[ 98 155 127 107 125 124 214  98 135] : Z_856
[147 104 134 107 131 146 114 101 163] : Z_103
[ 91 118 114 147 137 156 229 118 122] : Z_248
[129 131 121  91 140 156 147 105 141] : Z_625
[115 148 123  84 133 131 176 105 129] : Z_287
[ 98 134 125 120 122 122 236 102 129] : Z_774
[132 111 112  97 144 148 141 142 102] : Z_184
[152 142 145 119 120 122  96 108 166] : Z_155
[164 119 136 123 132 148  70 119 161] : Z_534
[ 88 153 125 120 125 122 236 102 129] : Z_492
[ 98 122 117 141 130 120 214 146  90] : Z_861
which: [147 105]
Z_625
which: [ 98 135]
Z_856
which: [155 127 107]
Z_856

[117 181 150 119 161 158 143 199 215 189 110 136 135 123  65 140 129 100
  86 122  99 110 160 136 146 114 122 135  70 122 114 101 133 158 119 172
 107 133 122 126 154 124 114 145  96  91 132 237 115 143 103 116 121 141] -> Z_787
[126 140 149 150 107 161 160 128 159 152 129 139  74 131 129 125 132 126
 134 131 136 129 125 130 133 124 177 145 123 118 102 116 119 160 126 134
 111 150 117 136 117 114 128 145  99 133 132 237 127 127 104 128 126 117] -> Z_533
[125 147 136 150 101 145 165 123 131 151 140 115  97 116 112 122 137 130
 166  98 124 118 122 143 127 124 145 130  99  94 120 116 117 168 126 155
 129 132 141 119 146 119 138 145  95 123 132 237 117 122 114 132 116 107] -> Z_693
[126 140 149 150 107 161 160 128 159 152 129 139  74 131 129 125 132 126
 134 131 136 129 125 130 133 124 177 145 149 118 124 116 119 160 126 114
 111 150 117 136 117 114 128 145  99 133 132 237 127 127 104 128 126 117] -> Z_215
[ 87 117 181 150 119 161 161 143 199 215 189 110 136 118  88 102 116 149
  85 125 195  70 112 114 100 110 154 105 150 119 104  76 135 150 123  90
 119 130 167 141 148 104 151 145 120 117 132 237 140 105  93 126 132 125] -> Z_251
which: [117 181 150 119 161 161 143 199 215 189 110 136]
Z_251
which: [137 130 166  98 124 118 122 143 127]
Z_693

[ 79 157  89  58 253 106  90 115] = Z_656
[ 79  89  58 157 253 106 109 147] = Z_947
[ 34 157  23  63 125  90 128 118] = Z_183
[ 59 215  45  44 150 116 103 161] = Z_182
[117 227  26  51 108 111 121 110] = Z_945
[ 23  63 128 125 157  34  90 158] = Z_773
which: [ 79  89  58 157 253]
Z_947
which: [ 23  63 128 125 157  34  90]
Z_773
which: [ 59 215  45  44]
Z_182
which: [ 58 157 253 106 109 147]
Z_947
which: [ 58 157 253]
Z_947
which: [ 90 128]
Z_183

[125 137 159 107  95 100 180 105 135 112 184 132 104 127  92 167 187 103
 111 105 146] = Z_855
[107 144 121 146 156 138 120 130  79 134 121  82 132  88 170 125 104 141
 146 155 144] = Z_129
[125 159 137 184 180 186  69 175  67 171  90  72 159  86 220  96  42 184
 159 182 149] = Z_840
[132 117 132 107 112 114 145 119 172 117 131 168 123 157 101 130 165 116
 103 106 124] = Z_565
[141 122 130 121 121 125 110 126 144 132 122 141 127 131 142 114 125 137
 115 134 135] = Z_810
[208 137 123 117 148 106 200 108 147 117 180 159 138 156 116 204 184 120
 227 173 142] = Z_653
[138 148 123 135 144 135 139 109 135 112 116 136 126 135 114 130 137 111
 131 124 113] = Z_815
[107 107 121 146 156 138 120 130  79 134 121  82 121  88 170 125 104 141
 146 155 144] = Z_883
[120 143 135 137 157 146 131 144 144 137 117 146 143 138 148 123 134 144
 135 138 137] = Z_322
which: [159 137]
Z_840
which: [138 148 123 134 144 135]
Z_322
which: [132 104 127  92]
Z_855
which: [134 121  82 132  88 170 125 104]
Z_129
which: [157 146 131 144 144 137 117 146 143 138 148 123]
Z_322

[126 130 134 118 186 142 164 170 145] -> Z_4
[ 95 155 103  71 147  88 143 109  39] -> Z_256
[129 128 129 128  40 132  81 122 155] -> Z_105
[129 127 131 126 130 130 130 128 128] -> Z_886
[ 90 143 109 127 129 128 127 129 127] -> Z_351
[147  88 140 128  40 132 129 129 126] -> Z_148
[136  82 182 169  31 133  84 122 152] -> Z_190
[126 124 125 126 119 127 131 130 130] -> Z_400
which: [ 90 143 109 127 129]
Z_351
which: [147  88 143]
Z_256
which: [ 88 143 109]
Z_256
which: [155 103  71 147  88 143 109  39]
Z_256
which: [ 40 132 129]
Z_148
which: [126 124 125 126 119 127 131]
Z_400
which: [127 129 128 127]
Z_351

[119 136 131 109 124 145 119 129 120 142 122 137 110 105 123 126 124 120
 119 146 120 121 130 129 132 137 123 129 130 124 123 148 120] : Z_321
[139 140 138 157 133 137 134 121 125 103 125 111 152 108 116 141 121 116
 130 123 129 124 146 113 118 128 112 108 122 140 112 118 138] : Z_349
[119 136 131 109 124 145 119 129 120 142 122 137 110 105 123 126 124 120
 119 146 120 121 130 129 132 137 123 129 130 124 123 136 120] : Z_279
[154  92  96 137 141 125 152 210 156 143  83 119 183 132 139 150 177  93
 112 197 123 124 193  14 109  82 141 144 162 106 117 178 133] : Z_564
[122 123 128 135 135 139 128 123 131 131 123 132 127 128 119 122 123 126
 120 135 136 126 125 124 125 125 128 137 123 130 130 132 121] : Z_767
[136 119 135 123 144 103 106 128 150 156 107  94 148 162 127 128 148 133
 116 130 129 107 125 156 110 146 140 122 112 112 108 118 121] : Z_273
[142 129 119 134 118 121 139 124 124 138 118 122 138 131 122 129 119 110
 141 135 135 128 117 114 107 121 139 131 126 140 117 114 104] : Z_544
which: [140 122 112 112 108]
Z_273
which: [119 136 131 109 124 145 119 129 120 142 122 137 110 105 123 126 124 120
 119 146 120 121 130 129 132 137 123 129 130 124 123 136 120]
Z_279
which: [119 136 131 109 124 145 119 129 120 142 122 137 110 105 123 126 124 120
 119 146 120 121 130 129 132 137 123 129 130 124 123 148 120]
Z_321

[117 111 131 122 132 126 134 120]  Z_393
[100 131 121 110 135 143 120 138]  Z_781
[192 144 119 128 129 210 100 172]  Z_843
[133 135 138 174 108 100 133 121]  Z_468
[129 128 119 192 144 149 123 135]  Z_519
[129 128 119  93 144 149 123 135]  Z_95
[131 133 136 165 111 107 131 123]  Z_130
[124 130 133 167 102  95 135 114]  Z_474
which: [100 133 121]
Z_468
which: [129 128 119 192 144 149 123 135]
Z_519
which: [129 128 119 192 144]
Z_519
which: [129 128 119 192 144 149]
Z_519

